The rows of Z fall into 3 groups, which share some directions, and each row is roughly a mix of its group's hidden directions.
Z, 99 rows:
[[  8  -7   0  24   1  -2 -23  10 -32   7]
 [ 17  25 -31  -2  -1  -4  -5 -13 -11 -15]
 [-19   3  11 -27   9   6 -21 -17   1 -18]
 [-24  -3 -24  -7  -1 -14   8 -29  -2   9]
 [ 25  19   6   1  -4  29  -8  -3   8  21]
 [ 17   9   5  -7 -15  26  26  14   8  11]
 [-33  -7  11  -2   9 -28  -3  -2 -11 -12]
 [-22  16  30  -2   7 -13  -7 -11   2  19]
 [ -7 -23 -21  29 -17   4  -6  16   1   3]
 [ 17  14 -11  11 -30 -16 -15  -5 -10 -13]
 [ -6  14   3   6   3  -7  28  -9  21  27]
 [  4 -16  -6 -23   9  22   0  21 -23   6]
 [  0  34  -1  17   0 -10 -10 -19  18  -7]
 [ -1  -5   0  27  32  -9 -21   6  -8   4]
 [-11 -39   2  -2  -9 -16  11   9 -14  -9]
 [-18  -9 -17 -25  10  13   8 -18  -5 -20]
 [  9  14  -4  12   2  27  23  22   3  16]
 [-28  -7  21  -8  19  16   1   4   0  21]
 [ 18  -1  -5  33   4  11   9  21  -4  17]
 [  7  -6  10  33  -3  18 -28  -4   1  -4]
 [-10 -18  -3 -10  11  15  25  11  10  26]
 [  7   3  14 -14   8 -16   5   0  34 -21]
 [  2  16   7 -21  -2   9 -34  -2 -14 -15]
 [-20  -9   6   4  -2 -25 -10  31  -1  12]
 [  9  35   0 -24  -1 -18 -12   3   8   4]
 [ -7  15  20  25  -1 -25  -6 -17  12  -1]
 [ -9  19  -3 -17  10 -20 -17 -23   1 -20]
 [ 13 -29  -5  23  -7 -11  23   6   3 -11]
 [ -1  22  12   6   4   0  -5 -16  37  11]
 [ -4  21   5  -3  22  10 -33   1   4 -15]
 [-29  14 -21  21   2  -4  -3  -2  11 -19]
 [ 24  10  22 -19   2  19   2  18 -11   8]
 [-27  -8  13 -22  26  -4  -6  12 -10   0]
 [  9   7  11   2 -17 -40  11  -2 -11  -6]
 [-15 -19   0  10 -17 -15 -19  13 -19 -18]
 [  7 -11  20  -7 -11  -5  16  37   4  -1]
 [  7  24  -7 -11  20 -33   9  -4   5   0]
 [  8 -20  13 -10  15 -24  22  15  11   3]
 [  0   2 -32  21 -14  20  -6 -14 -10  -1]
 [ -2   5 -20 -12 -17  21  -7 -27  -2 -17]
 [-13 -29  20  14   7 -12   7   2  22   6]
 [ 11 -28   2  13 -13  12  -4   1 -21  23]
 [ 16   9  26 -18   2  25   3  20   6  -4]
 [ 35  11   6  12   7   4   8   3  25  11]
 [-32  -9 -12 -21  11  24  -3  -5   3   2]
 [-14  17  -2 -31 -13  -1   5 -18  12 -18]
 [-11   8 -27  15 -26  11   3 -14 -14   5]
 [-12  13 -25  17   7 -11  23  -3  22   1]
 [  3   5 -16  32  -3 -20  12  21  -7   7]
 [  8 -12  -1 -33  16  -9   0  20  -9 -17]
 [ 13  -2 -10  10   5  -7  38   7   8  19]
 [ 16 -18 -20  22  -4  19 -14  10   3 -17]
 [  4 -21  24  16   7   1  30  -2   5  11]
 [ -1 -12   2 -13 -21  18   4 -25  24 -11]
 [-18  -9  -9  -3 -26   3 -16 -27  -2 -17]
 [ -1  27  10 -14 -10  25   6  20   3 -15]
 [ 25  25  -1 -17 -22  10  -6  -9  -9   8]
 [-25   2 -35  12 -10  -3   0   2  -9  13]
 [-19  15  -2 -15  10  10 -26 -10  21 -15]
 [ 15  26  -5  -5  -1 -16  -5  17  21  20]
 [-16  13 -17  -1  15  19  26   0  10  18]
 [-16  11  14  -6 -22   9   1 -19   3  29]
 [ -2   4 -10  33   4  -3 -20  -2 -12 -26]
 [  0  -8 -11  -4   0 -22  33  -4  20  14]
 [ -1  26  19   1  19 -11  -3   7  -8  27]
 [-14  19  -5 -20  19  15  14 -18   4  17]
 [ 14  20 -28  -7  -5 -20   7   9  20   8]
 [-10 -27  12   4  14 -13  -3  12 -21 -22]
 [ 14  11  -2   1  12  29  18   6  -4  27]
 [-19 -12 -18 -11 -29 -11  15  -5  16   2]
 [ 20  -1  -2  20   3  27  -7 -19  22  -2]
 [  8 -13  21 -16 -10  17 -10 -16   3 -27]
 [ -1   5   9   1   5  10  22  -2  18  37]
 [  9  -5  -1  -7 -41  -5  -5 -10  13 -16]
 [ 20  19   3  13 -17  27   6  16   9  -9]
 [-31   2 -24 -11  -5  -6   2 -14 -21  -8]
 [  2  -5  37 -17  15   6  14  -2  15   9]
 [-22  19  14  -2  31  -7  -5   5 -14   9]
 [  5   4 -16  33  13   3 -13  -2 -21  15]
 [-27   9  18 -25  -4   8 -14 -11   1  16]
 [-21  16   0  -8  15  -8  -4  -4  25 -27]
 [  0  -5  -7  26 -28  21  -6 -17  -8   4]
 [ 19   7 -22  12 -13  13 -14   1 -21 -20]
 [-20 -28  21 -14  -9  11  -6  -5  -2 -17]
 [-32   6   3   7   5   9  -9  28  -8 -16]
 [ 30 -11  15  -4   9  18  13   3  12  21]
 [ 13  22  -6  -2 -10 -32   6 -11   2 -20]
 [ 11 -17  -9  14  -3  30   3 -20  -7 -20]
 [-27  19  -8  -2  10  15 -13 -15  23  -1]
 [ -2 -18  -5  30  -7  -1  26  -2  11  17]
 [ 31  17  -8  -8  17  13  10  16  -7  11]
 [ 12 -18  33   8  21  -6   5  17   1  -3]
 [  2   0 -11  20 -10 -28   9   1  25 -17]
 [-23   6  -5  -5  -2 -24  30 -11  11  10]
 [  0  30 -13 -16   8 -12  -3 -17 -22 -10]
 [-25  -1 -29  15   6 -11  17  -9   3  13]
 [-20  -5   5  13  14   3  15  -5  31  20]
 [-24  -3   7 -11  16 -27  -3  14 -20  -4]
 [ -8  -7  25 -20  -2 -30  12  10  10   1]]

One row of each group comes first, with its name. Which group is each row after those in?
[  6  -4  25 -22  19  -6 -26  -1  -9  -9] | N
[ 11 -22   5 -11   0 -23  16  17 -24  -6] | K
[ 14   3  -2  18  13   4 -30  28  -4  -1] | H

[32 28 -9  8 -2 15  2 -8 -8 11] | N
[ 22 -13  12   1   6  -8  28  12  12  22] | K
[  5 -12 -12  29   6 -27  12  13   3  12] | N
[ -9   3 -14   7 -11 -17 -24 -27  -8 -18] | N
[  3  29  21  -4   1 -21   8 -13  12  17] | K
[-21   3   4 -17  -3 -29 -17  22  -4   1] | H
[-13  -1 -10   7  31  -4  27   3  -6  19] | H
[-22  -7 -22   7  -2 -28   4  -6 -19  11] | N
[ -7 -12  -7  -1 -35 -25  -3  -2 -17  -8] | N
[ 37  -2  13  21  -7 -15  10   4   2   4] | K
[ 15   6 -16  23   6  -9  -4  28  13  17] | H
